The rows below fall into families. The same turns and mirrors carry the whole set onto itself and the rows of a family onto each other. For each named row, which other rows are in its family? Write them in the order they are listed.
These 15 rows form 5 families of 3 rows each.
setol: [ 0.421, -1.855,  1.441,  0.251,  1.745, -1.460, -1.104, -1.271, -3.098,
 -3.148,  3.417, -2.196, -0.082,  0.006, -0.152, -2.095]
fati: [-1.460, -1.048,  3.168,  3.639, -1.784, -0.547, -0.635, -3.182, -1.678,
  2.086, -0.789,  0.109,  0.656,  3.275, -0.419, -0.564]
moge: [-2.558,  2.101, -0.737, -0.650,  0.594,  0.807, -0.156, -0.132, -3.688,
 -1.602,  1.789, -1.032,  0.522,  2.261,  1.263,  3.226]
tam: [-0.250, -1.902,  1.828, -0.408,  0.109, -1.637, -2.913, -2.804, -1.013,
 -0.706,  2.987, -0.411,  1.733,  1.331, -1.653, -2.244]
Bedul: [-2.332,  1.090, -1.163, -0.079, -2.850,  0.614, -0.844, -3.342, -0.774,
  2.702,  3.570, -0.194,  0.628,  0.299,  1.848, -0.532]
sek: [-2.779,  2.049, -0.577, -1.061, -0.513,  0.557, -1.256, -1.084, -2.378,
  0.121,  1.685,  0.260,  1.483,  2.890,  0.291,  3.197]
Tedof: [-2.162, -0.608,  2.567,  4.062, -1.654, -0.525,  2.179, -1.706, -3.629,
  1.586,  1.577, -0.756, -1.485,  2.253,  2.166, -0.338]
nosu: [ 1.060,  0.226,  1.198,  3.232,  0.613, -0.137,  1.507, -2.079, -1.227,
  4.259,  2.384, -1.710, -0.049, -1.753,  0.494,  1.840]
bib: [ 1.763, -0.387,  1.220,  3.258,  1.121, -0.171, -0.200, -2.749, -0.195,
  3.930,  0.953, -1.494,  1.114, -1.240, -1.116,  1.820]
guseb: [-0.490, -1.324,  2.959,  4.441,  0.564, -0.192,  0.269, -1.559, -3.525,
 -1.234, -1.562, -2.261, -0.504,  2.091,  0.467, -0.510]
Tebu: [ 0.064,  0.213, -0.482,  0.879,  0.439,  1.554, -3.563, -3.506, -0.116,
 -1.066, -1.123, -1.642,  2.223,  0.213, -0.507, -0.737]
Zikig: [-0.454,  0.841, -1.269,  1.519,  0.786,  1.348,  0.485, -1.237, -3.118,
 -2.166,  2.106, -3.334, -0.910, -1.523,  2.850, -0.360]
zufo: [-1.986,  1.691, -0.368, -0.539,  0.956,  0.976, -1.883, -0.771, -2.786,
 -1.845,  0.085, -0.799,  1.729,  2.759, -0.296,  3.131]
Lov: [ 2.085, -0.302,  1.214,  3.605,  1.952,  0.249,  0.822, -1.869, -1.362,
  2.353,  0.836, -2.750,  0.227, -2.054, -0.165,  1.909]
Pof: [-1.217, -1.310,  1.347, -0.412, -0.860, -1.972, -0.144, -1.922, -2.670,
 -0.139,  5.824, -0.582, -0.195,  0.673,  0.503, -2.135]

Which other rows belong to the same family as Bedul? Tebu, Zikig
Which other rows belong to the same family as guseb? fati, Tedof
Which other rows belong to the same family as nosu? bib, Lov

